A single turn carries every row of the set below to another of its rows. Some are shown first; where does it send the rows asked next?
J_933: [ 25  27   4 -13 -13  -1  -8  17  12  -5   3   1  -1  -1]
J_764: [  9   3  -8   0 -10 -16  27  16   3  -4   0  28  -6  -6]
J_267: [  8  13   7  -1   2 -17  10   4  11  -2 -16  -5  13   6]
J_686: [ 22   3  14  11  -5  19  10  25  14  -9 -13  -4   7 -12]
J_264: [ -8   9  -7  -5  12 -13   4  10  10  -4  -1  23   3 -16]
J_141: [ -3   0   1   2  -6  14   7  15  12 -11  21  25  -4  -1]
J_488: [  0   5  -4 -12 -13  10   2   1  -1 -12  19  18 -10 -12]
J_633: [  4 -12 -13  -5 -18  -2   3   5  17  -9  -6  15  -5   6]
J_721: [ 22   4  12  12 -10  19  11  17   2 -14 -10  -6   9 -23]
J_787: [  7   5   8  -2  -8  15  14  14   8 -16  25  23  -1  -8]
J_23: [ 27  27   9  -8 -11   1  -4  23  17  -6   5   4   3   2]
J_139: [  8   0  -1   5  -8  12  -6  12  10  -3 -22  -9  -3 -14]
J_911: [ 30   3   2 -15 -25   3  18   3   3 -21   5  11   4  -8]
J_322: [ 14   6  -5  -3 -12 -15  29  15   0  -6   2  27  -4 -10]
J_63: [ 20   7   3  -2 -11  12  -1   8   0  -6 -18 -12  -2 -21]
J_259: [ 17  12 -14   3   2   4   1 -11   3 -12   8   7  19 -21]
J_112: [ 10  20   4 -12   9 -10  15   9   0 -14   7  20   8 -27]
J_91: [  7   3 -14  16   8   7   0   1  17  -9   6  14  20 -10]
J_416: [20 23  8 -3 -8  1 -6 27 23 -3  3  6  2  7]
J_486: [ 12   4  -6  -1 -10 -15  29  17   4  -6   2  29  -3  -7]
J_315: [ 27  -3   8  -3 -18   7  23  17  15 -21   7  18   9   1]
J_58: [  9   8   4 -10 -13  13  10   6   0 -16  25  19  -4 -13]
J_407: [  8  17   7  -4  14  -8  20  18   9 -14   8  25  13 -20]
J_734: [ -3  10   1   1  16  -9  13  20  14  -8   3  27   9 -14]
J_365: [  4  -5   1  17  -6  16   0  16  10  -7 -18  -4   3 -15]
J_317: [  7   6 -19   8   4   5  -5  -8   9  -8   4   9  16 -16]
J_690: [ 11  -2   6  13  -4  16   1  23  18  -4 -18  -5   3  -8]
J_461: [ 18   4   5   5 -12  15   3   8  -4 -12 -13  -9   3 -26]
J_702: [ 16  17  15  -1   3 -14  16   8  11  -6 -12  -4  18   5]
J_853: [ 15  18  12  -4   1 -15  14   3   7  -5 -13  -7  16   2]
J_327: [ 27   9  12   1 -10  17   9  15   4 -10 -12  -8   5 -21]
J_324: [ 14  -2  10  18  -5  20   8  22  11 -11 -12  -1   8 -16]
J_603: [ 10   3  -9  -3 -12 -17  25  13   1  -4  -1  27  -7  -8]
J_492: [ 15  20   2  -5  -9  -2 -13  23  22  -1   0   4  -2   8]
J_263: [ 16  -4 -11 -16 -25  -3   6  -4   3 -13  -3  10  -4  -5]
J_717: [  1  15  -6 -14   9 -14   6   4   0  -8   2  19   3 -24]
J_420: [ 12   6  -8  -5 -13 -16  27  13  -2  -6   1  26  -6 -10]
J_356: [ 11 -11  -2   4 -14   4  14  19  24 -14  -1  21   4  10]
J_313: [ 12  16   8  -4   1 -17  11   1   7  -3 -15  -7  13   3]
J_419: [ 17  23   0 -11 -12  -4 -14  16  16  -2   0   1  -4   2]
J_208: [  8  -2  -1   9 -11  13  -3   8   1  -7 -18  -7  -1 -21]
J_916: [ 16   9  -6  16   8  10   8   4  16 -13  11  14  25 -13]
J_621: [ 22  13  -5   8   4  10   8  -4   7 -15  12  12  23 -19]
J_742: [-7  0 -5 -4 -9 10  1  7  7 -8 18 21 -9 -5]
J_137: [ 11  14  11   2   4 -15  13   8  14  -4 -14  -3  16   7]

J_702 moves to J_853
J_112 moves to J_717
Where do these go?
J_690 moves to J_686
J_603 moves to J_764
J_259 moves to J_317
J_721 moves to J_461
J_416 moves to J_23
J_141 moves to J_787
J_356 moves to J_315

A single turn carries every row of the set below to another of its rows. Some are shown first; where does it send the rows asked next?
J_974: [ 13  23   5  17 -11  -8 -25   6  -6   2   0   0 -16  -5  -1  -1   1   5
 -16 -19  20   1 -12  -4  13  -3 -31  -2  10 -23 -14  -3 -15 -14  32  18
   3  -2 -16 -21  -6  -8   5  -3  11  11   8   3  -4   0  26  -1  28  -8
  10   0   4  12   3 -17  -1]
J_600: [ 14  13   1  14  -9  -7 -13  13 -18  -7   6  -7   7   0 -19  -5 -12  11
  -6  -9  19   7  -7  -3   2 -10 -15   0  22  -9  18  12  -4 -27  25   1
   9  26  -6   8   8  15   7   3  22 -13  12 -19  10  -2  21   1  17 -20
  16  -3  26  21 -26 -42  15]
J_813: [ 11  22   3   6 -20   4 -14   3  -5   6  18  -4 -10  -9  -2 -12  -3  -4
 -15 -14  17  -2  -9   7   9  -9 -24  -4  12 -21  -5  -3 -15 -12  28   4
  10  22 -16   5   7   3  13 -11  -1  12  11  -2  -2 -11  33   0  35 -11
   5  -1   7  18   0 -18   7]
J_597: [ 10  11  10  15  -3  12   0   0 -14   0  12  -2   1   8   0  -9  -6   4
 -23 -17  24  10  15 -10   7   3 -24 -10   4   5 -16  -3 -19 -28  26  18
   8   4   8   1  -9 -21  20   7  12 -16   4 -11   7  -1  -6  -7  16 -29
   6  15  16  -7  15 -31  11]
J_565: [-15  -1 -12  15  -6   5 -12   3 -17  -7  -1   0 -21 -31 -11 -18   2 -11
 -16   5   8  14   8 -25  25  -9  -4  -6   9  30  16  -3   4 -10   9  14
  17 -19 -10  11  -2 -13  32  -4 -10   5   3  -8  10  15   7 -15  -3  -7
  10   8  24  30   4 -12  28]
J_377: [  0  21  21   9  -7  -5 -15  21 -14   5  10   4  -4   7 -27   3  -7  12
  -7   1  29  -2 -14 -12   3 -19 -14   9   1 -10  17   7  -8 -15  24   2
  17  15  -8  -1 -15  10  -6   2  18  -3  15 -17   7   7   9  -5   9 -21
  12 -17  39  22   0 -50  16]
J_575: [ 23  19   3  18 -15 -12 -23  15 -22  -7  -3  -7   7   1 -23   3 -11  14
  -5  -7  26   7  -6 -15   0  -7 -23   6  10  -1   9   9  -1 -20  24   8
  12  13 -11  -5  -6   9   8  18  21 -10  14 -16  22   6   2  -5  -3 -19
  22  -7  18  14   3 -35  10]
J_868: [  1  21  23  14   0   9 -22   5   2   5  11  -1  -8  -3 -10 -10   1   6
 -29  -5  23   1 -14  -4  16  -7 -21   2  13 -22 -10  -6  -7   0  31  12
   8   5 -10  -8  -9 -11   1 -14   8  13   9   6 -18  -7  16  -1  27 -18
   0 -13  30  26  -8 -29   7]
J_277: [-13   2  -7  14  -2   5  -6   8 -15  -9  -3   3 -37 -21 -12  -4  -6 -24
 -22   2   9  11  15 -23  21 -27  -7   0  16  29  14   3  -6  -9  16  13
  19 -14 -18   1   4  -4  28   2  -7   2  -3  -8  13  23   9  -6  -5  -6
  18   9  23  17   9  -8  30]
J_962: [ -1   5  26  15   2  23  -3  12 -18  11  19  -4 -15  12 -14 -15  -2   4
 -34  -6  25  13   8  -7   5 -10 -17  -3  -3  10  -4   6 -15 -13  21  11
  15  14   2  13  -4 -22  15   5  10  -8   8  -9  -1   2  -2  -5  30 -24
   7  -8  30  10  13 -45  19]
J_694: [-25  10 -10  14   7  -8  -8  -7 -16  -4   1  29 -12 -30  -5   3  14 -15
  -7  -1   3  13   5 -19  29 -12 -12  -7  13  11   8 -14   2 -13  21  18
  17 -16  -3   6  -4   6  17 -13   0   2  -1 -11  -3  12  20  -9  -7 -17
  -1  15  25  32  -1 -11  28]
J_745: [-18   5  -9  14  19  -1  -5 -12 -13  -9  -1  13 -17 -29  -2   7   4 -14
 -19   1   5  11  11 -17  25 -18 -17  -4  23   6   7  -2  -3  -7  21   9
  15  -8 -14  -4   2   5  21 -10  -5  -1  -6  -5  -9  11  11  -4 -18 -24
   5   7  21  27   0   5  32]
J_731: [-26  -6 -15   6   6 -12  -5   9 -28 -10   1  14 -34 -32  -6  -1  14   3
  -1   2   5  16  -6 -23  15 -18 -11  -7   6  15  22   8  -9 -18  13   6
  14 -17 -11  -2 -11  -6  11   0   5  -3   0 -21   4  22  17 -13   2  -2
   7   8  16  32   0 -19  28]
J_620: [  0   8  -1   9 -12  14   2  16  -2   0  22  -7   1  12  -5 -17 -10   5
 -22 -11  27   8   6  -6  -7 -15 -17  -8  15  11  -7   4 -24 -24  18  -2
  13  16   3  16  -9 -16  20  -2  11 -14  11  -7   6  -2  15 -10  28 -24
  -2  19  22  -3  -3 -32  15]
J_222: [-19  -1 -12   6   8  -7   3   7 -16 -17  -1  16 -35 -26  -1   3  -2  -4
  -6   3  14   3   4 -22  19 -20  -7  -3  13   4  24  10 -14 -22  16   4
  11 -15 -21 -19 -13   0  13  -7   2   0  -6 -22   5  22  15  -5 -11  -6
   9  10  25  19  -5 -14  31]

J_813 moves to J_620
J_745 moves to J_277
J_597 moves to J_575
Where do these go?
J_962 moves to J_377
J_694 moves to J_565

